One turning vector, and how many ticks it has turned
The counts run from 0 to 309.
.08 -.15 -.30 .10 .25 .31 .10 .37 .19 .39 -.15 .16 -.42 .09 .21 -.16
 -.09 -.01 -.29 .01 .09 .37 .12 .10 .14 -.19 -.34 -.16 .26 .01 .05 -.46
 -.36 .22 -.14 .36 -.04 .02 .09 .25 .05 .01 -.07 .05 .46 -.03 -.16 -.37
 -.31 .31 -.04 -.23 -.30 .15 .14 -.03 .12 -.08 .09 -.40 -.07 => 95
.13 -.11 -.18 -.09 .36 .14 .15 .00 .18 .00 .17 .02 -.54 -.17 -.05 -.62
 .02 -.22 -.07 -.14 -.18 .13 -.45 .13 .08 -.31 -.19 -.18 .13 .10 -.30
 -.28 .06 -.04 .00 -.03 -.09 .02 .03 .41 .17 -.10 .02 -.23 -.20 .61 -.20
 -.16 .11 .10 .48 -.18 .05 -.20 .07 .22 -.32 .13 -.13 -.06 -.08 => 37
.07 -.25 -.28 -.22 .13 .10 .22 .25 .28 .02 .10 .18 .00 .06 .07 -.09 -.11
 -.01 .04 -.26 .07 .09 .14 .10 -.03 -.43 -.05 -.11 .32 -.05 .21 -.21
 -.14 .25 .37 .08 -.29 -.09 -.21 .35 .42 -.09 -.27 -.22 .20 .60 -.01
 -.44 -.05 .20 .14 -.34 .03 -.13 .02 .47 .20 .00 .10 -.15 -.24 => 304
.22 .05 -.11 .00 .06 .14 -.06 -.11 .25 .19 -.24 .42 -.28 .01 .21 .13
 -.17 .01 -.12 -.16 .01 .18 -.05 .21 -.08 -.38 -.11 -.51 .48 -.18 .49
 -.18 -.46 .14 .14 .12 -.01 .02 -.16 .12 .27 -.17 -.16 -.12 .08 .23 -.10
 -.32 -.18 .19 .04 -.11 .37 -.23 .17 .31 .09 -.07 -.26 -.46 -.15 => 80
.11 -.04 -.22 -.03 .31 .21 .26 .18 .15 .31 -.03 -.36 -.33 -.03 -.02 -.52
 .01 -.19 -.18 .01 -.05 .03 -.38 .04 .14 -.18 .04 .08 .10 .24 -.38 -.32
 -.08 .05 .02 -.09 -.37 -.08 -.10 .48 .20 -.15 .01 -.10 .07 .54 -.09
 -.41 -.12 .21 .37 -.49 .04 -.09 .12 -.11 -.03 .05 -.08 -.16 -.28 => 178
.24 .07 -.12 -.08 -.09 .06 .25 .02 .16 -.04 .12 .19 -.38 .26 .34 -.22
 .00 .03 -.13 -.26 .06 -.07 -.16 -.02 -.07 -.39 -.53 -.05 .33 -.01 .27
 -.30 -.11 .36 .04 -.10 -.27 .15 -.34 .23 .19 -.03 -.29 -.23 -.01 .53
 -.26 -.40 .25 .20 .01 -.41 -.14 -.05 -.02 .39 .19 .05 -.09 -.18 -.34 => 160
.24 .09 .01 .06 -.01 .14 .28 .07 .03 .36 -.09 -.03 -.43 .13 .09 -.13 .00
 -.18 -.16 -.08 -.06 .03 -.27 .13 .06 -.19 -.25 .13 .26 .23 -.33 -.52
 .17 .29 -.12 -.07 -.42 -.03 -.09 .57 .15 .06 -.08 .03 .35 .29 -.11 -.26
 -.13 .16 -.10 -.44 -.25 -.10 .10 -.08 .20 .07 -.07 -.46 -.31 => 20
.19 .06 -.06 -.03 -.10 -.01 .20 -.03 .03 -.08 .13 .18 -.28 .22 .32 -.28
 .00 .02 -.10 -.26 .05 -.05 -.07 .07 -.12 -.53 -.39 -.14 .31 .10 .08
 -.32 -.06 .41 .17 -.13 -.12 .19 -.35 .15 .05 .07 -.16 -.20 -.16 .53
 -.16 -.46 .15 .13 .00 -.36 -.01 -.04 .12 .39 .17 .07 -.11 -.23 -.54 => 159
-.16 -.07 -.06 -.06 .12 .28 -.13 -.07 .07 .32 .38 -.31 .00 .07 .01 -.10
 .03 -.23 -.18 -.19 -.01 .20 .04 -.15 .06 -.09 -.14 .14 .04 .19 -.18
 -.19 -.35 .31 .31 .31 -.31 .03 -.36 .70 .38 .27 -.08 -.02 .06 .07 .00
 -.57 .00 .33 .06 -.50 -.16 .00 -.06 .32 .21 .00 -.33 .10 -.15 => 285
.31 .11 -.04 .11 .19 .26 -.16 -.25 .32 .29 -.20 .04 -.13 .03 .02 .08
 -.25 -.46 -.06 .03 -.03 .23 -.04 .04 .17 -.17 -.21 -.22 .42 .05 .03 .01
 -.49 .13 .22 -.06 -.04 .09 -.22 .30 .39 -.26 .06 -.16 .30 .26 .12 -.32
 -.21 .04 .39 -.04 .10 -.33 .14 .07 -.08 -.27 -.43 -.04 -.36 => 70
.09 -.49 -.52 .08 .31 .35 .09 .24 .26 -.03 .20 .07 -.42 -.32 .07 -.14
 -.02 -.14 -.14 .04 .18 .34 -.07 -.05 .05 -.33 .10 -.02 .02 .00 -.11
 -.30 -.20 -.08 .05 .20 .03 -.20 -.12 .29 .22 -.04 -.17 -.17 .17 .37
 -.18 -.24 -.34 .27 .39 -.26 .21 -.17 .27 .26 -.04 -.14 .03 .03 .25 => 111
.18 -.03 -.09 .28 .18 .12 .23 .23 .09 .18 -.05 -.30 -.50 -.07 .10 -.49
 -.17 -.19 -.35 .05 -.01 .14 -.31 .03 .16 -.09 -.36 .05 .14 .00 -.46
 -.29 -.22 .29 -.12 -.29 -.07 .06 -.07 .28 -.05 -.13 .01 -.02 .19 .39
 -.10 -.40 -.10 .03 .42 -.16 -.27 -.01 .25 -.08 .12 .07 -.24 -.26 -.43 => 175
-.20 -.21 -.18 .04 .12 .40 .01 -.10 -.13 .06 .09 .10 -.39 -.17 .29 -.24
 .08 -.17 .01 -.04 -.15 .29 -.37 -.05 .02 -.30 .09 -.17 -.01 -.15 .06
 -.48 .04 .01 .21 .26 -.28 -.17 .06 .42 .41 .09 .05 -.32 -.10 .24 -.14
 -.46 .08 .09 -.10 -.38 .19 -.17 -.34 .40 .04 -.21 -.19 .00 -.10 => 198
.05 .02 -.01 -.01 .26 .17 -.20 -.24 .25 .23 -.08 -.17 -.26 -.02 .06 -.13
 -.18 -.46 -.08 -.10 -.19 .42 .01 .17 .18 -.10 -.31 -.26 .36 -.05 -.15
 .05 -.50 .17 .33 .08 .20 .18 -.25 .32 .30 -.25 .19 -.13 .17 .06 .07
 -.55 -.06 -.13 .45 .11 -.19 -.11 .04 .11 .03 .08 -.48 -.01 -.40 => 68
.14 -.07 -.02 -.01 .15 .30 .05 -.22 .21 .34 .41 .05 .06 .18 -.10 -.05
 -.06 -.42 -.04 -.08 .05 .09 .03 -.18 -.01 -.22 -.03 -.01 .29 .29 -.20
 -.12 -.33 .28 .22 -.04 -.28 .12 -.41 .71 .41 .14 -.08 -.06 .22 .37 .07
 -.37 -.02 .20 .21 -.29 -.09 -.13 .30 .11 -.16 .09 -.28 .08 -.18 => 142
.44 -.18 -.31 .32 .26 .29 .13 .09 .19 .04 -.06 -.09 -.45 -.16 .15 -.46
 -.05 -.15 -.19 .13 .16 .14 -.38 .06 .11 -.29 -.14 -.04 .19 -.10 -.30
 -.12 -.16 -.09 .00 -.22 -.05 -.06 -.14 .29 .10 -.29 -.14 -.25 .01 .58
 -.10 -.32 -.17 .00 .46 -.02 -.07 -.25 .18 .09 -.17 .07 -.09 -.06 -.18 => 34
.08 .11 -.04 -.27 .16 .13 -.07 -.23 .17 .17 -.07 -.04 -.19 .09 .13 -.09
 -.12 -.39 .17 -.15 -.08 .16 -.09 .15 .06 -.29 -.03 -.32 .35 .32 .14
 -.02 -.40 .07 .29 .05 .03 .16 -.28 .34 .39 -.23 .15 -.24 -.12 .34 .01
 -.41 -.08 .05 .40 -.35 .19 -.22 .18 .21 -.10 -.18 -.43 .04 -.33 => 72
.19 -.12 .04 .07 .02 .13 .31 .03 .17 .16 .09 .50 -.17 .21 .20 -.08 -.04
 .01 -.30 -.13 .00 .12 -.04 .06 -.20 -.44 -.29 -.39 .48 -.19 .22 -.41
 -.07 .35 .11 -.06 -.31 .01 -.11 .39 .13 .07 -.34 -.10 .22 .30 -.08 -.35
 -.01 .21 -.11 .00 -.07 -.10 .00 .39 .18 .24 -.08 -.43 -.16 => 9
.08 -.22 -.34 .05 .37 .20 .23 .32 .31 .18 .02 -.06 -.34 -.16 -.04 -.50
 -.05 -.19 -.16 .02 -.12 .25 -.21 -.05 .11 -.11 -.21 -.08 .22 -.12 -.26
 -.25 .00 .03 .07 .08 -.21 -.15 .01 .56 .24 -.37 -.02 -.15 .30 .45 -.20
 -.35 -.17 .19 .53 -.06 -.29 -.11 -.14 .09 .00 .09 .04 -.15 -.09 => 181
.18 -.04 -.07 .31 .15 .21 -.05 -.17 .20 .24 .34 -.15 -.03 .15 .07 -.06
 -.08 -.39 -.32 .09 .17 .18 .10 -.30 .00 -.19 -.27 .13 .24 .07 -.18 -.05
 -.46 .26 .21 -.18 .00 .12 -.47 .49 .21 .03 -.15 -.12 .23 .18 .00 -.49
 -.09 .10 .33 -.06 -.27 -.07 .19 .03 .06 .07 -.34 .25 -.31 => 140
.27 -.01 -.08 .17 -.01 .21 .16 .01 -.14 .16 -.04 -.04 -.39 .18 .39 -.24
 .07 -.06 -.22 -.14 .12 .07 .02 .29 -.01 -.48 -.22 .04 .27 .03 -.22 -.45
 -.03 .35 .08 -.10 -.19 .14 -.20 .27 .00 .10 -.16 -.10 -.01 .36 -.02
 -.59 -.09 -.08 -.27 -.34 -.39 .07 .17 .07 .23 .21 -.04 -.22 -.51 => 16
.11 -.06 -.06 -.09 .12 -.07 -.03 .06 .26 .12 .32 .08 .12 .06 .15 -.12
 -.01 .01 -.22 -.09 .01 .14 .07 -.02 -.15 -.35 -.19 -.33 .36 -.06 .12
 -.05 -.30 .23 .36 -.14 .05 .15 -.37 .31 -.01 .04 -.34 -.10 -.05 .47
 -.02 -.60 -.15 .25 .46 -.08 .10 -.19 .14 .39 .10 .34 -.27 -.04 -.24 => 149
.04 -.04 -.02 -.23 .18 -.02 -.06 -.02 .18 .19 -.10 .37 -.28 -.03 .18
 -.06 -.15 -.02 -.04 -.21 -.24 .40 .17 .20 .11 -.27 -.34 -.59 .44 -.07
 .28 -.18 -.36 .21 .21 .24 .28 .14 -.05 .14 .06 -.15 -.03 -.13 -.05 .25
 -.06 -.41 -.12 .13 .35 .03 .21 -.23 .12 .39 .07 .06 -.23 -.25 -.33 => 78
.21 -.24 -.17 .05 .27 .18 .19 .12 .22 .22 -.13 -.18 -.46 -.17 -.05 -.22
 -.01 -.15 -.23 -.07 -.18 .13 -.41 .39 .04 -.26 -.04 -.02 .20 -.04 -.41
 -.10 .00 -.07 .00 -.23 -.23 -.22 -.05 .67 .15 -.30 -.07 -.02 .23 .33
 -.04 -.20 -.27 -.05 .29 .00 -.11 -.15 .21 .01 .06 .25 -.10 -.45 .02 => 30
.19 -.16 -.09 .37 .07 .49 -.08 -.20 -.10 .08 -.06 .02 -.53 -.31 .26 -.02
 -.08 -.28 -.31 -.09 .00 .31 -.50 .10 .11 -.19 -.13 -.03 .03 -.37 -.19
 -.33 -.14 .15 .13 .13 -.17 -.11 .12 .25 .25 .02 .05 -.27 .03 .08 -.08
 -.35 -.01 -.14 -.27 .07 .00 -.19 -.21 .36 .17 -.18 -.36 -.22 -.22 => 50
.15 -.30 -.23 .05 .13 .18 .15 .13 .15 -.04 -.03 .17 -.54 -.35 .03 -.21
 -.01 -.15 -.07 -.13 -.21 .28 -.43 .02 .11 -.25 -.06 -.08 .18 -.16 -.22
 -.33 .13 -.03 .16 .16 -.22 -.28 .19 .40 .30 -.12 -.06 -.24 .11 .53 -.13
 -.22 -.10 .10 .29 -.04 .19 -.51 -.06 .38 .05 -.09 -.08 -.19 -.04 => 40
.13 -.15 -.23 -.27 .19 .16 -.04 -.06 .37 .07 -.07 .24 -.12 -.05 .05 .04
 -.10 -.28 .08 -.21 -.09 .23 .14 .08 .10 -.21 -.17 -.31 .49 -.02 .31
 -.14 -.37 .10 .30 .33 -.11 .05 -.16 .30 .53 -.31 -.06 -.28 .22 .37 .00
 -.41 -.10 .09 .32 -.10 -.01 -.26 -.03 .34 -.06 -.20 -.09 .01 -.08 => 75
.09 -.37 -.27 .07 .40 .23 .25 .33 .30 .25 .01 -.02 -.36 -.21 -.17 -.48
 -.13 -.23 -.12 .11 -.18 .29 -.21 .06 .19 -.15 -.03 -.09 .17 -.12 -.33
 -.29 -.01 .04 .15 .07 -.27 -.29 .16 .53 .23 -.21 -.09 -.12 .28 .46 -.03
 -.31 -.27 .13 .47 -.02 -.06 -.23 .01 .13 -.06 .12 -.02 -.29 -.02 => 182
-.05 .02 -.01 -.14 .43 .19 -.09 -.09 .20 .45 .04 .09 -.01 .10 .07 -.10
 .07 -.27 .11 .08 -.17 .44 .20 .14 .06 -.26 -.02 -.49 .40 .08 .09 -.15
 -.32 .18 .42 .27 .08 .14 -.16 .51 .19 -.08 .04 -.06 .04 .06 .16 -.59
 -.26 .01 .46 -.01 .06 -.06 .08 -.01 -.18 .20 -.26 -.08 -.20 => 219
-.02 -.27 -.38 -.12 .18 .12 .11 .13 .27 -.04 .16 -.09 -.48 -.24 .05 -.25
 -.09 -.21 -.21 -.17 -.05 .20 -.22 -.07 .12 -.26 -.25 .01 .07 .20 -.17
 -.30 -.34 -.11 -.13 .07 .25 -.04 -.23 .30 .10 -.11 -.01 .00 .13 .38
 -.45 -.24 -.19 .31 .66 -.25 .14 -.18 .34 .12 .13 -.19 -.19 .05 .26 => 109
.19 -.10 -.09 -.12 -.16 .04 .24 -.09 .26 -.10 .11 .24 -.08 .05 .29 .11
 -.07 -.22 -.06 -.19 -.04 .03 -.05 -.02 -.17 -.48 -.17 -.05 .34 -.05 .25
 -.36 -.07 .25 .24 -.11 -.18 -.10 -.36 .33 .32 -.17 -.37 -.31 .27 .51
 -.11 -.43 -.10 .11 .19 -.26 .11 -.38 .00 .31 .29 -.17 -.11 -.07 -.14 => 4
.01 -.14 -.08 .20 -.04 .30 -.01 -.24 -.01 .03 .46 .23 -.50 .00 .22 -.06
 -.16 -.33 -.34 -.14 -.01 .15 -.31 -.41 .02 -.22 -.29 .02 .04 -.02 -.01
 -.52 -.23 .21 -.02 .19 -.15 -.03 -.20 .32 .22 .34 -.05 -.11 .22 .11
 -.44 -.12 .27 .31 -.16 -.13 -.03 -.09 -.01 .39 .13 -.15 -.35 .01 .13 => 125
-.15 .17 .00 .10 .34 .24 -.26 -.21 .22 .57 .02 -.25 -.12 .05 .15 -.19
 .02 -.18 -.27 .07 -.10 .29 -.25 -.01 -.03 -.04 -.20 -.33 .27 -.06 .07
 .10 -.52 -.03 .23 .22 -.06 .09 -.26 .46 .12 -.09 .06 -.13 -.05 -.11
 -.08 -.69 -.08 .23 .27 -.23 .10 .05 -.10 -.04 -.04 .10 -.53 -.03 -.18 => 63
.22 -.33 -.43 .04 .37 .31 -.05 -.01 .23 .23 .05 -.07 -.40 -.19 -.04 -.18
 -.04 -.23 -.28 -.18 .04 .18 -.22 .26 .05 -.42 .03 -.05 .12 -.03 -.29
 -.15 -.39 -.20 .02 .08 -.11 -.04 -.12 .54 .23 -.14 -.01 -.05 .20 .21
 -.18 .03 -.31 .25 .19 .01 .03 -.05 .35 .16 -.13 .15 -.18 -.15 .56 => 258
.18 -.14 -.11 .12 -.01 .08 .30 .14 .25 .09 .05 .35 -.18 .10 .12 -.11
 -.23 .07 -.29 -.23 -.04 .02 -.10 .06 -.23 -.34 -.30 -.31 .35 -.27 .31
 -.28 -.29 .38 .08 -.15 -.23 -.13 -.09 .17 .06 -.13 -.27 -.14 .21 .29
 -.19 -.24 -.03 .14 -.02 -.11 .02 -.11 .12 .44 .21 .21 -.20 -.64 -.28 => 308
.13 .00 -.13 -.27 -.06 -.09 .21 .07 .32 -.08 .13 .09 -.06 .05 .16 -.14
 -.14 -.08 -.10 -.28 -.08 -.07 .01 -.09 -.20 -.26 -.33 -.10 .31 .00 .30
 -.09 -.26 .25 .22 -.14 -.10 .04 -.42 .27 .29 -.21 -.28 -.19 .09 .58
 -.22 -.43 .07 .26 .43 -.32 .05 -.18 .19 .45 .19 -.05 -.21 -.09 -.23 => 302
-.04 -.24 -.06 .19 -.06 .37 .08 -.21 -.07 .11 .35 .11 -.45 -.05 .08 .04
 -.09 -.32 -.35 -.13 -.01 .23 -.23 -.25 .04 -.26 -.13 .06 .00 -.05 -.03
 -.57 -.17 .26 .07 .18 -.27 -.16 -.06 .44 .37 .30 -.02 -.11 .34 .04 -.31
 -.11 .06 .30 -.16 -.28 .13 -.22 -.02 .36 .18 -.25 -.36 -.06 .15 => 126
.08 -.19 -.16 .22 .26 .40 -.01 -.10 .03 .17 .08 .17 -.37 -.20 .23 -.35
 .11 -.05 -.27 -.05 .05 .14 -.59 .04 -.14 -.33 .03 -.32 .16 -.33 .03
 -.29 -.05 -.17 .10 .08 -.31 -.13 .09 .34 .21 -.05 -.08 -.23 -.17 .36
 -.17 -.19 -.01 .20 -.07 -.15 .27 -.13 -.23 .41 -.21 .13 -.19 -.22 .02 => 45
-.02 -.36 -.26 .09 .45 .10 .17 .29 .15 .22 .15 -.07 -.34 -.24 -.13 -.37
 -.11 -.21 -.19 .09 -.25 .35 -.27 .06 .01 -.16 .10 -.24 .19 -.09 -.32
 -.22 .08 .10 .18 .00 -.06 -.20 .21 .45 .09 -.07 -.04 .01 .08 .41 .00
 -.34 -.22 .12 .52 -.03 .18 -.26 .17 .17 -.04 .20 -.05 -.32 -.18 => 183
